In the rows, 128 means zero.
The rows of D fall into 4 groups, which share some directions, and each row is roughly a mix of its group's hidden directions.
D (111 x 10):
[[147 141 115 103  96 115 188 140 152 152]
 [ 78 107 146 116  99  98 135 118 115 173]
 [ 90 164 104 107 111 147 105 170 151 115]
 [144 108 150 133 178 134 131  76  98 113]
 [135 133  82  90 123  99 178 147 124 136]
 [146 116 125 137 147 194  86 110 118 135]
 [145 153 103  88 105 119 168 167 149 142]
 [120 165 144 104 139 124 113  64 153 119]
 [ 95 150 173 137 135 131  97  92 132  90]
 [130 115 100 122 100 163 172 170 140 152]
 [104 120  87 144  94 144 166 171 140 125]
 [119 156 143 152 124 165 181 154 146 152]
 [144 141 165 186  83 124 131 141 135 125]
 [ 74 135 128 118  82 103 128 161 121 150]
 [ 73 129 113  84 103 114 142 111 145 153]
 [ 90 160 105 130 105 120 148 138  76 103]
 [139 175 119 142  71 112 142 149 149 110]
 [160 154 108  92 139 189 118 131 135 132]
 [130 149 184 112 148 137  99  83 120 117]
 [171 136 145 150  84 135  82 115 107 131]
 [113 103 162 169 105  88 155 102 136 140]
 [122 159 110 177 132 146 144 144 135 182]
 [126 124 181 167 128 154  93  96 141 125]
 [132  96  98 139 127 152 136 196 117 131]
 [134  75 176 122 109 119 108 124 120  91]
 [111 155 109 102 111 152 102 139 187 145]
 [ 94 122 111 135 147 108  84 163  91 102]
 [120 127 171 157 150 145  86  86 129 107]
 [121 117 106  61 121 171 136 146 129 136]
 [125 158 146 132 119 163 154  67 110 118]
 [126  89 122 161  91 122 168 117 116 167]
 [100  99 138 136 165 138 128 139  67 110]
 [169 143 110  95 137 186 135 114 145 142]
 [159 148  89  83 138 176 130 142 129 135]
 [117 158  67 123 156 132 128 129 129 172]
 [ 70 124 121 115  98 129 115 173 127 155]
 [118 137 121 116  73 106 133 137 170 170]
 [143 135  89 102  96 140 166 167 128 157]
 [ 95 113 162 176 107 105  97 154 122 127]
 [ 94 125 140 154  94  88 123 179 121 130]
 [157 119  97 142 152 163 131 177 121  94]
 [159 138 150 117 151 163 129  70 153 125]
 [122 163  78 145  98 128 128 157 142 165]
 [143  98 179 135  86 120 114 131 126  89]
 [144 140 100 101  94 124 180 158 140 155]
 [100 115 118  84 134 165 169 159 145 138]
 [ 92 103 121 106 177 152 164 140 136 150]
 [ 65 134 146  98 147 138 103  97 121 138]
 [101 127 116 122 201 117 155 110 130 134]
 [ 97 127 172 170  92  92 133 137 132 129]
 [101 135  59 109 148 109 123 139 137 153]
 [126 152 116 137 145  77 113  93  89 100]
 [150 138 112  98 105 109 184 143 157 151]
 [123 114 112 133 101 171 171 156 168 138]
 [152 109 188 116 106 139 125 115 119  84]
 [135 169  94 128 155 164 137 121 119 177]
 [157 156 107  93 125 188 121 147 136 138]
 [145 110  64 144 122  97 156 154 128 138]
 [159 141 116 124 157  77 116  89  95 124]
 [135 110  75 150 111 126 172 150 160 130]
 [110 162  86 134 152 147 157 144 140 173]
 [ 67 133 124 101  94  95 148 128 112 137]
 [154 128 108 144 156 145 140 159  96  74]
 [ 89 105 134 159 123  68 133 129 103 116]
 [ 63 150 113  93 111 137 110 146 144 135]
 [111  96 121 154  92  86 161 152 120 155]
 [131 168 110 149 185 130 141  99 120 156]
 [111 112 119 121  98 168 146 186 132 152]
 [154 133 146 133 135 196  94 112 143 138]
 [133 119 138 109 119  94 159  63 136 148]
 [100 102 112 155  92  95 146 164 102 147]
 [ 75 148 119 152 116 103 110 132 102  85]
 [140 145  94 107 105 147 125 143 192 142]
 [124 107 122 131 182 159 127 133  86  92]
 [111 135 129 136 167 153 110 152  85  82]
 [129 126 119 103 172 180 135 116 111 168]
 [130 145 157 130 157  95  88  82 113 106]
 [ 64  97 129 108 117 127 128 142 112 166]
 [137 103 152 148 178 141 122 110  79 109]
 [132 103 131 113 109 172 141 177 146 165]
 [ 82  99 117 117 158 150 128 154  83 116]
 [192 115 135 173 138 127 136 146 109 112]
 [ 88 133 158 161 104  94 104 164 120 115]
 [134 172  83 159 121 132 118 135 129 176]
 [123 124 140 131 187 158 109 111  95  94]
 [122 139 159 139 155  99  86  83 132  99]
 [168 106  98 145 153 161 138 170 123 105]
 [114 132 129  75 108 153 170 155 148 105]
 [139 107  99 113 111  86 175 155 142 154]
 [111 155  96 158 172 132 148 128 132 174]
 [107 147  67 148 129  94 119 144 141 157]
 [139 164 106  92 139 174  99 159 123 116]
 [117 111 161 121 114 183 126 153 169 145]
 [118 108  84 135 101 134 153 185 127 145]
 [125 154 131 133 148  83 106  86  93  99]
 [138 145 150 133 158  94 100  72 123 104]
 [115 143 102 111  90 137 118 161 180 154]
 [123 152 125 151  79  89 141 152 155  98]
 [141 180  81 106 114 155 130 135 128 158]
 [114 148  87  97 116 156 121 154 178 127]
 [140 109  99 116 106 154 163 176 130 164]
 [176 116 116 165 137 146 129 178 116 109]
 [142 102 127 115 113 172 150 167 158 165]
 [104 112 127 169 130 119 114 119 188  96]
 [155 133 147 140  64 110 100 132 127  98]
 [142  93 193 149 102 144 124 130 122 110]
 [165 135 153 123  71 124  98 121 119  95]
 [133 130 128 114 115  72 111 111 132  70]
 [110 146 179 122 145 122  79  99 111 109]
 [102 148 186 106 123 167 105 123 110 124]
 [119 107 162 172  94 114 160  96 132 150]]
Each list below has three rows that fit no group; the rest each fit one group, if only roughly. Name those rows in the order they come.
  K_686: [170 154 158 141  74 158 123 128 120 128]
  K_67: [170 138 135  86 147 183 118 132 113 124]
  K_468: [174 139 110  86 135 149 160 118 162 147]
  K_70: [140 129 157 158 140 111 151  91  73 143]
  K_914: [ 97 137  71 121 163 121 141 143 141 164]
  K_832: [125 114 148 142 176 127  79  92 128 103]
  K_16: [142 116 151 130 161 139 132  56 141 125]
  K_19: [121 126 125 131  94  77 186 139 127 140]
  K_549: [168 146 176 131 100 129 114  99 118  92]
  K_720: [100 100 128 147 144  82  87 156 109 110]
  K_561: [134 113  82 107 116 111 138 189 124 146]
  K_851: [109 144  97  85 100 122 148 108 176 139]
  K_47: [148 166 113 127  67 120 141 147 154 147]
  K_855: [132 130 143 123 182 129  72 109 132 100]
 => K_67, K_70, K_47
  K_565: [161 153 107  93 112 178 153 137 137 150]
  K_965: [135 138 159 134 112  74 148  79 108 135]
  K_683: [ 87 125 142 169  87 119 118 159  96 133]
  K_844: [167 124 158 168 110  85 145 119  99 127]
  K_447: [102 117 110 145  98  75 164 147 103 138]
  K_665: [141 153 107  97  77 126 137 137 153 171]
  K_136: [162 132  97 100  86 124 167 161 119 130]
  K_283: [ 93 129 171 129 111  89 122  92 102 152]
  K_682: [173 119 146 132 138 104 153  67 128 132]
  K_618: [ 86 103 160 151 163 138  84 121 122 118]
  K_373: [135 114  98 130  86 118 181 150 123 162]
 => K_665, K_136, K_618
  K_707: [146  96 111 120 133 144 123 195 119  97]
  K_643: [131 103 160 136 153 104 139  77  86 132]
  K_271: [136 114 149 126 179 136  80  93 143 110]
  K_891: [185 119 166 154 157 120 148 121 141 106]
  K_284: [100 123 176 142 132 149  87 118 166 107]
  K_983: [138 136 106 116  93 129 195 130 126 158]
  K_339: [113 127 154 148  87  77 164 142 147 136]
  K_874: [132 127 116 138 153  65  89 116  97 119]
  K_602: [131 112 169 113 186 149 148  99 119 119]
  K_926: [149 114 127 121 118 173 170 130 177 150]
  K_888: [121 134 103  73 130 157 124 176 146 145]
  K_514: [160 135 180 124 128 125 128  92 115  81]
 => K_707, K_891, K_888
  K_819: [ 99 146 182 157 114  99 117 112 137  97]
  K_693: [135 144 169 132 140 112 110  60 133 139]
  K_523: [115 133  89 142 173 143 122 124 118 185]
  K_987: [126 138  77  90 132 108 143 179 119 126]
  K_973: [170 118 122 120 134 185 135  94 146 155]
  K_329: [173 171 116 134 111 136 119 124 178 107]
  K_901: [128 137 111 147  75 137 173 161 154 136]
  K_685: [124 120 134 106 116 170 132 180 162  95]
  K_457: [152 127 100 146 107 134 137 199 126 113]
  K_311: [ 92 136 124 133 129  83 106 178 108 102]
  K_263: [ 54 112 116  96 137 133 124 125 116 144]
  K_959: [164 159 132 104 137  83 105 110  99  99]
  K_147: [129 126 155 120 114 188 156 125 173 135]
 => K_901, K_685, K_959
  K_297: [160  96 103 132 127 145 161 145 175 158]
  K_170: [144 131 101 140 132 170 103 186 149 120]
  K_219: [108 149 128 133  76  98 171 161 124 136]
  K_951: [163 140 178 138 104 115 119 103 119  83]
  K_306: [124 164 109 157  78 103 141 159 153 125]
  K_340: [136 129 110 130 175  89 110  99  84 112]
  K_226: [163 133 171 133  91 148 144 113 124  81]
  K_154: [ 93 122  72 129 131  97 155 156 116 147]
  K_113: [119 109 138 152 154 137 120 162  69  99]
  K_353: [ 81 149 104  90 137 161 103 141 157 121]
 => K_340, K_226, K_154
  K_791: [ 73 148 118  94 105 134 107 128 164 151]
  K_460: [156 124 189 140  94 135 127 118 127  89]
  K_782: [171 167 158 142 120 147 108  89 103 123]
  K_589: [176 110 158 117 126 127 144 134 115  70]
  K_150: [164 134 153 128 112 176 137 121 168 163]
  K_786: [134 138 111 124  78 120 128 157 177 164]
  K_716: [ 88 108 122 146 137  75 109 155 100 110]
  K_770: [ 99 121  73 126 170 113 125 135 126 167]
  K_40: [189 109 148 169 156 138 133 118 114 122]
  K_145: [124 156  94  98  91 128 167 167 127 143]
  K_698: [107  97 152 115 125 136  98 134 122  63]
  K_443: [121 131 132 127 176 141  96  80 112  92]
  K_256: [145 139 182 112 156 131  94  84 129 125]
  K_958: [117 107 158 125 164 160  88  87 136 112]
 => K_589, K_698, K_958
  K_713: [102 107 121 139 121  68 138 176 120 129]
  K_933: [101 136 151 159  76 140 106 151 131  92]
  K_243: [156 123 123  96 113 163 164 155 112 171]
  K_773: [174  76 121 159 139 132 144 155 120 151]
  K_967: [124 161 167 113 145 119 102  84  92 111]
  K_499: [ 66 131 107 103 130 147 111 166 108 120]
  K_175: [142 149 100 105  90 121 138 129 187 148]
  K_34: [133 188 136 111 136 136  96  99 156 101]
  K_945: [ 91 117  72 132 138 114 135 159 151 159]
  K_52: [162 126 139 123 144 107  85  80 100 105]
  K_45: [135 142 117 125  64 136 120 151 176 128]
  K_377: [148 160 152 122 113 189 102 143 151 135]
  K_287: [160 145 168 125 102 109 124 108 122  73]
  K_444: [133 103 183 126  89 105 154 109 115 106]
  K_982: [132 126 174 152 151 150  77 111 155 117]
 => K_933, K_45, K_444
  K_884: [119 123 127  84 187 123 143  97 122 103]
  K_82: [111 133  86 137 186 100 121 108 133 153]
  K_913: [110 142 166 120 134  97 131  62 119 134]
  K_736: [119 107 139 100 196 143 140  99 113 127]
  K_345: [134 146 151 147  90 180 153 154 132 155]
  K_626: [129 138 138 131  88  93 186 142 113 152]
  K_894: [126 112  94 153  82 121 160 172 117 140]
  K_593: [156 143 158 152  63 147 123 145 121 134]
  K_245: [ 75 155 112 115  97 117 116 173 113 121]
  K_597: [184 118 100 139 120 133 134 182 112 128]
 => K_626, K_894, K_597
  K_896: [128 125 154 127 100 170 132 160 178 154]
  K_636: [155 137 167 142  64 136 126 140 133 103]
  K_657: [138 128 110 128  73  87  90 129 134  98]
  K_15: [119 106 143 138 183 156 112 123  84 106]
  K_890: [121 139 183 128 143 145 102  85 156 107]
  K_274: [102  65 149 105 137 107 121 140 131  95]
  K_35: [105 103  90  84 117 148 159 147 116 159]
  K_575: [127 163 160 106 144 122 112 101  71 117]
  K_166: [ 91 104 152 174 130  92  97 128 112 112]
  K_899: [112 133  79 133  98 136 175 163 108 130]
  K_771: [ 92 141 106 116 170 129 171 166 113 132]
  K_259: [125 124 169 150 163 128  80  96 137 104]
  K_252: [ 94 118 133 155  98  76 142 163 109 130]
  K_366: [ 89 129  74 118 157 118 144 150 143 159]
  K_131: [173 161 158 144  95 129 102 104 113 104]
 => K_896, K_35, K_771
  K_376: [ 84 132 147 148 134  75 127 113 102  95]
  K_912: [ 91  95 104  74 149 144 146 146 138 131]
  K_799: [159 148 122  99 153 182  89 126 140 119]
  K_452: [140  81 109 136 169 173 129 158 121 124]
  K_288: [176 120  98 105 140 183 130 126 132 151]
  K_253: [122 146  94 140 118 164 125 154 127 189]
  K_730: [123 133 183 110 148 121 118  81  92 132]
  K_419: [146 134 102 133  81 172 158 149 147 153]
  K_323: [170 117 173 125 100 152  97 108 109 107]
  K_122: [165 152 144 148  82 149 116 160 129  94]
 => K_730, K_419, K_122
  K_268: [143 113 139 137 150 174 124  66 109 130]
  K_453: [ 99 100 137 132 178 159 108 138  86 122]
  K_827: [127 154 141 150 148  79 139  86 103  98]
  K_620: [ 77 139 158 103 128 112 113  81 112 143]
  K_80: [ 98 129 143 145 161 124  77 117 103  89]
  K_396: [161 130 142 127 149 182 115  86 156 135]
  K_778: [166 153 123 122  82 129 145 124 170 161]
  K_266: [140 108 119 122 185 152  83 100 124 115]
  K_767: [101  96 134 122 184 154 116 114  90 119]
  K_247: [115  91 163 141 141 103 140  97  80 148]
  K_744: [113 110  87 115 127  86 132 184 113 131]
  K_498: [201 114 133 160 114 120 149 129 137 138]
  K_125: [ 82 124 111 143 154 126 140 167 142 176]
 => K_827, K_778, K_125
  K_21: [ 87 104 146 167 136  92 101 125  96 111]
  K_548: [145 139 120 109  89 106 151 183 154 149]
  K_521: [160 176 123  87 108 153 160 130 146 127]
  K_326: [106 131  83 141 145 120 141 106 145 186]
  K_341: [166 136 135 127 160 168 120  83 122  94]
  K_76: [155 139 112 104 148 186  88 146 135 129]
  K_607: [121 133 103 117  87 111 156 187 124 149]
  K_507: [146 116 152 143 152 173  72 113 144 130]
  K_90: [162  86 100 127 172 167 143 126 135 126]
  K_717: [ 81  86 114 124 143  86 126 137  98 145]
  K_97: [143 185 153 133 113 105 113  89 149 109]
 => K_326, K_341, K_717
  K_81: [138 140 133 133  72 137 180 137 140 161]
  K_601: [ 90 110 143 105 166 132 131  81  93 120]
  K_611: [134 136 154 144 173 133 119  92  87  91]
  K_600: [163 124 121 150 161 124 153 124  89  79]
  K_408: [ 66 116 112  87 155 154 118 128 117 129]
  K_346: [104 126  82 115 155 155 136 147 131 180]
  K_990: [161 166 123  89 137 164 151  97 150 124]
  K_477: [125 181  97 124 172 116 153 101 130 142]
  K_251: [123 128 102 109  70 138 111 148 175 124]
  K_974: [118 100 172 118 104 107 145 137 141  73]
  K_551: [117 112  77 111 125  90 151 168 103 133]
  K_365: [124 147 132 139 122 196 118 156 160 149]
  K_379: [136 118  86 124 186 130 169 133 132 150]
  K_876: [ 98  97  98 117  90 100 121 170 150 123]
  K_228: [ 95 125 123 142  95  73 157 159 111 129]
 => K_251, K_365, K_379
